In the data rows, zero lies at 4.5, halfway between 4 and 5.
Every row has a hidden score. In each pair, how much higher is the second row's than the first's? 15 means about the same, 30 much higher and 0 much lower. The score is a weighted sum of the row's numbers plus the product of two more (or one squared), each taken from its middle value.
tensor([3., 4., 4., 5., 5., 6., 4., 4., 5., 3.])
tensor([7., 2., 8., 0., 6., 4., 8., 9., 3., 3.]) ~ 10
tensor([4., 1., 3., 3., 8., 4., 5., 9., 5., 3.])
tensor([6., 5., 6., 2., 1., 4., 4., 4., 4., 7.]) ~ 16
tensor([4., 4., 5., 4., 7., 3., 5., 5., 0., 4.])
tensor([3., 6., 5., 6., 5., 6., 4., 4., 4., 3.]) ~ 2
tensor([3., 5., 4., 5., 5., 6., 3., 3., 6., 3.])
tensor([4., 5., 4., 5., 3., 5., 3., 4., 4., 4.]) ~ 14
tensor([4., 5., 3., 6., 5., 6., 4., 3., 5., 3.])
tensor([3., 6., 4., 5., 5., 6., 4., 4., 5., 5.]) ~ 20
tensor([5., 4., 6., 3., 6., 4., 7., 3., 2., 2.])
tensor([2., 5., 3., 5., 3., 6., 5., 4., 5., 3.]) ~ 20
tensor([7., 2., 7., 1., 7., 5., 8., 7., 1., 3.])
tensor([3., 5., 4., 5., 4., 6., 4., 5., 5., 4.]) ~ 18
tensor([4., 5., 3., 5., 4., 3., 4., 4., 6., 6.])
tensor([2., 6., 5., 4., 6., 6., 5., 5., 3., 3.]) ~ 15
tensor([2., 5., 3., 4., 5., 6., 4., 4., 4., 4.])
tensor([7., 5., 5., 2., 2., 5., 5., 2., 3., 8.]) ~ 21
tensor([3., 4., 3., 5., 4., 6., 3., 4., 6., 4.])
tensor([4., 5., 3., 6., 4., 6., 4., 5., 5., 5.]) ~ 14
tensor([7., 2., 8., 0., 7., 3., 8., 8., 4., 3.])
tensor([4., 5., 5., 6., 4., 6., 4., 6., 5., 5.]) ~ 20
tensor([8., 5., 7., 1., 2., 4., 4., 0., 2., 8.])
tensor([7., 5., 6., 0., 3., 1., 4., 2., 3., 8.]) ~ 9
tensor([8., 7., 8., 2., 2., 3., 4., 4., 3., 8.])
tensor([6., 4., 7., 1., 5., 5., 5., 6., 1., 4.]) ~ 15
tensor([3., 6., 5., 5., 5., 5., 3., 5., 5., 4.])
tensor([3., 5., 4., 6., 4., 6., 4., 4., 5., 5.]) ~ 15
tensor([4., 4., 6., 5., 6., 4., 6., 4., 3., 4.])
tensor([4., 6., 5., 5., 5., 5., 4., 4., 5., 4.]) ~ 14
tensor([4., 5., 3., 5., 4., 6., 4., 5., 6., 4.])
tensor([7., 2., 0., 7., 6., 0., 4., 8., 9., 8.]) ~ 14
tensor([4., 5., 4., 5., 3., 6., 4., 5., 2., 3.])
tensor([5., 5., 6., 3., 6., 2., 7., 5., 3., 3.]) ~ 18
tensor([3., 5., 3., 4., 5., 5., 4., 4., 3., 4.])
tensor([8., 5., 7., 1., 2., 4., 3., 3., 3., 8.]) ~ 20
tensor([7., 3., 1., 5., 7., 0., 4., 8., 9., 8.])
tensor([3., 6., 4., 5., 4., 6., 4., 5., 5., 3.]) ~ 17
tensor([5., 4., 5., 3., 7., 5., 7., 5., 4., 5.])
tensor([4., 6., 3., 5., 4., 6., 4., 4., 5., 4.]) ~ 14
tensor([4., 1., 2., 3., 7., 5., 4., 9., 6., 2.])
tensor([4., 5., 4., 5., 4., 6., 4., 4., 6., 4.]) ~ 17
tensor([9., 5., 8., 2., 2., 3., 4., 2., 3., 9.])
tensor([6., 5., 5., 3., 3., 5., 4., 3., 4., 6.]) ~ 15
tensor([3., 5., 2., 6., 4., 6., 4., 5., 5., 4.])
tensor([4., 6., 4., 6., 4., 6., 3., 4., 5., 3.]) ~ 13
tensor([4., 6., 5., 6., 4., 6., 3., 4., 5., 4.])
tensor([4., 5., 3., 5., 5., 6., 4., 4., 6., 4.]) ~ 18
tensor([7., 3., 1., 5., 6., 0., 4., 7., 8., 8.])
tensor([3., 5., 4., 5., 4., 6., 4., 5., 4., 4.]) ~ 17
tensor([3., 5., 3., 6., 4., 6., 3., 4., 6., 3.])
tensor([5., 5., 5., 4., 3., 5., 5., 2., 4., 5.]) ~ 15
tensor([5., 5., 5., 6., 5., 5., 4., 4., 5., 4.])
tensor([6., 6., 6., 4., 1., 5., 4., 3., 3., 7.]) ~ 19
tensor([3., 7., 4., 5., 4., 5., 4., 6., 3., 4.])
tensor([5., 1., 0., 4., 7., 4., 3., 9., 8., 4.]) ~ 10
tensor([4., 6., 4., 7., 4., 5., 4., 5., 5., 4.])
tensor([6., 5., 5., 4., 4., 5., 6., 2., 4., 6.]) ~ 19
tensor([4., 6., 4., 5., 4., 6., 4., 4., 5., 4.])
tensor([6., 2., 1., 6., 6., 1., 4., 7., 9., 6.]) ~ 13
tensor([4., 5., 4., 6., 4., 6., 4., 3., 5., 5.])
tensor([2., 5., 3., 4., 5., 6., 4., 3., 5., 2.]) ~ 15
tensor([3., 5., 2., 6., 4., 6., 4., 4., 5., 2.])
tensor([4., 5., 3., 6., 4., 6., 4., 5., 5., 4.]) ~ 15
tensor([4., 5., 5., 5., 5., 6., 4., 3., 6., 4.])
tensor([4., 5., 3., 7., 5., 4., 4., 4., 4., 4.]) ~ 14
tensor([4., 5., 5., 5., 5., 6., 4., 4., 5., 4.])
tensor([2., 6., 4., 6., 5., 6., 3., 4., 5., 3.]) ~ 15
tensor([4., 6., 4., 6., 4., 6., 2., 5., 5., 5.])
tensor([4., 6., 5., 6., 4., 5., 4., 4., 5., 3.]) ~ 10
tensor([2., 5., 5., 4., 5., 5., 5., 4., 3., 4.])
tensor([3., 5., 4., 5., 5., 5., 4., 5., 3., 4.]) ~ 14
tensor([4., 7., 5., 5., 4., 5., 3., 4., 4., 3.])
tensor([3., 5., 4., 6., 4., 5., 4., 4., 5., 3.]) ~ 16
tensor([3., 5., 4., 4., 4., 5., 4., 4., 6., 3.])
tensor([3., 5., 3., 4., 5., 5., 4., 4., 5., 4.]) ~ 17
tensor([2., 5., 4., 5., 6., 6., 5., 2., 4., 4.])
tensor([2., 5., 4., 4., 4., 6., 4., 4., 4., 4.]) ~ 16
tensor([3., 5., 4., 5., 4., 6., 4., 3., 5., 4.])
tensor([9., 5., 7., 1., 3., 1., 5., 1., 5., 9.]) ~ 14
tensor([2., 5., 4., 4., 4., 6., 4., 5., 4., 4.])
tensor([6., 7., 6., 3., 4., 4., 6., 2., 3., 5.]) ~ 9
tensor([9., 2., 0., 4., 5., 0., 4., 8., 8., 8.])
tensor([4., 6., 3., 4., 4., 6., 3., 2., 4., 5.]) ~ 25
tensor([3., 6., 3., 5., 4., 5., 3., 3., 6., 4.])
tensor([6., 3., 7., 3., 8., 3., 9., 5., 4., 3.]) ~ 7
tensor([3., 6., 4., 6., 5., 6., 4., 5., 5., 4.])
tensor([4., 5., 5., 5., 4., 5., 4., 4., 6., 5.]) ~ 15
tensor([3., 5., 4., 4., 4., 6., 3., 4., 5., 4.])
tensor([7., 5., 8., 1., 1., 2., 4., 2., 4., 7.]) ~ 11
tensor([4., 6., 5., 4., 3., 5., 2., 3., 5., 5.])
tensor([4., 4., 4., 6., 4., 5., 4., 3., 5., 4.]) ~ 11
tensor([7., 6., 7., 0., 1., 2., 3., 2., 4., 8.])
tensor([3., 5., 3., 5., 5., 6., 4., 3., 5., 3.]) ~ 13
tensor([7., 3., 8., 0., 5., 4., 8., 9., 2., 1.])
tensor([4., 5., 5., 5., 7., 6., 7., 5., 4., 4.]) ~ 22
tensor([6., 5., 5., 2., 3., 4., 5., 4., 4., 6.])
tensor([4., 4., 4., 8., 3., 4., 4., 5., 3., 3.]) ~ 26
tensor([2., 5., 4., 5., 4., 5., 4., 4., 5., 4.])
tensor([3., 5., 2., 6., 5., 5., 4., 5., 6., 3.]) ~ 11
tensor([5., 5., 5., 5., 6., 4., 7., 3., 5., 3.])
tensor([3., 5., 5., 5., 5., 5., 4., 3., 4., 3.]) ~ 21
tensor([4., 5., 4., 7., 4., 5., 4., 4., 4., 4.])
tensor([3., 4., 4., 4., 6., 5., 5., 4., 4., 5.]) ~ 18
tensor([4., 6., 4., 5., 5., 5., 4., 3., 2., 3.])
tensor([8., 5., 6., 2., 2., 4., 5., 2., 1., 8.]) ~ 17
tensor([4., 4., 6., 4., 6., 5., 7., 4., 5., 3.])
tensor([5., 2., 0., 4., 7., 2., 4., 9., 8., 5.]) ~ 19
tensor([4., 4., 5., 8., 4., 5., 3., 5., 4., 5.])
tensor([4., 5., 4., 8., 4., 5., 4., 3., 4., 6.]) ~ 14
tensor([9., 0., 1., 5., 5., 0., 4., 8., 8., 8.])
tensor([4., 7., 4., 5., 5., 5., 3., 5., 3., 5.]) ~ 22
tensor([4., 6., 5., 5., 5., 5., 6., 5., 2., 4.])
tensor([4., 6., 5., 7., 4., 5., 4., 3., 3., 4.]) ~ 15
tensor([3., 6., 4., 6., 4., 5., 3., 5., 3., 4.])
tensor([7., 6., 6., 2., 3., 4., 6., 2., 3., 7.]) ~ 12
tensor([8., 6., 8., 1., 0., 4., 5., 4., 2., 8.])
tensor([4., 5., 4., 4., 4., 6., 4., 5., 5., 4.]) ~ 15
tensor([7., 5., 6., 2., 1., 4., 5., 1., 3., 9.])
tensor([3., 3., 3., 6., 6., 5., 3., 5., 7., 4.]) ~ 10
tensor([4., 5., 5., 6., 5., 6., 3., 4., 6., 3.])
tensor([4., 1., 3., 3., 8., 5., 4., 9., 4., 3.]) ~ 17
tensor([7., 2., 1., 5., 6., 0., 4., 7., 8., 7.])
tensor([3., 5., 4., 5., 4., 5., 3., 4., 6., 3.]) ~ 15
tensor([8., 5., 7., 2., 2., 2., 4., 1., 3., 8.])
tensor([5., 6., 5., 5., 6., 6., 5., 4., 4., 4.]) ~ 18
tensor([4., 4., 5., 5., 4., 7., 4., 5., 6., 4.])
tensor([7., 7., 8., 1., 1., 2., 4., 3., 3., 8.]) ~ 11
tensor([4., 4., 4., 6., 4., 6., 5., 4., 5., 4.])
tensor([4., 6., 5., 5., 3., 5., 2., 4., 4., 5.]) ~ 19
tensor([4., 6., 4., 5., 3., 5., 3., 4., 5., 4.])
tensor([5., 5., 4., 7., 4., 5., 3., 4., 2., 5.]) ~ 15
tensor([5., 5., 5., 4., 7., 5., 5., 4., 2., 4.])
tensor([4., 5., 5., 6., 4., 6., 4., 5., 5., 3.]) ~ 13
tensor([3., 6., 5., 5., 4., 5., 4., 5., 3., 4.])
tensor([2., 4., 3., 6., 6., 5., 4., 5., 4., 4.]) ~ 17
tensor([3., 6., 5., 6., 4., 6., 3., 4., 5., 3.])
tensor([4., 4., 5., 7., 4., 5., 2., 5., 4., 5.]) ~ 17
tensor([5., 3., 8., 3., 8., 3., 9., 5., 5., 4.])
tensor([4., 5., 3., 4., 5., 6., 4., 5., 5., 3.]) ~ 22
tensor([4., 5., 5., 4., 6., 4., 7., 4., 2., 5.])
tensor([3., 5., 4., 3., 4., 5., 5., 4., 2., 3.]) ~ 18
tensor([4., 4., 2., 6., 5., 5., 3., 5., 6., 5.])
tensor([3., 7., 5., 5., 4., 5., 4., 4., 4., 4.]) ~ 16
tensor([3., 5., 3., 6., 4., 6., 3., 4., 4., 4.])
tensor([3., 6., 4., 5., 3., 6., 4., 5., 4., 3.]) ~ 14
tensor([7., 6., 7., 1., 1., 2., 4., 3., 3., 7.])
tensor([6., 0., 0., 4., 7., 4., 4., 9., 8., 5.]) ~ 15
tensor([4., 5., 4., 4., 5., 4., 5., 4., 2., 4.])
tensor([4., 3., 5., 5., 5., 5., 6., 3., 2., 4.]) ~ 11
tensor([3., 5., 6., 5., 6., 6., 6., 5., 4., 5.])
tensor([6., 4., 7., 1., 4., 5., 7., 7., 2., 4.]) ~ 12
tensor([3., 4., 4., 6., 5., 6., 3., 4., 5., 3.])
tensor([3., 6., 4., 5., 4., 7., 4., 4., 6., 5.]) ~ 23
tensor([4., 5., 5., 5., 4., 5., 4., 4., 5., 4.])
tensor([7., 5., 7., 3., 1., 2., 5., 1., 3., 8.]) ~ 15
tensor([6., 2., 3., 5., 4., 1., 4., 6., 6., 7.])
tensor([5., 6., 6., 4., 3., 5., 3., 6., 3., 4.]) ~ 9
tensor([4., 5., 4., 8., 5., 3., 4., 5., 5., 4.])
tensor([4., 7., 5., 6., 4., 4., 3., 6., 5., 5.]) ~ 10
tensor([4., 5., 4., 4., 4., 5., 4., 5., 6., 4.])
tensor([6., 1., 7., 3., 8., 5., 9., 8., 7., 2.]) ~ 13
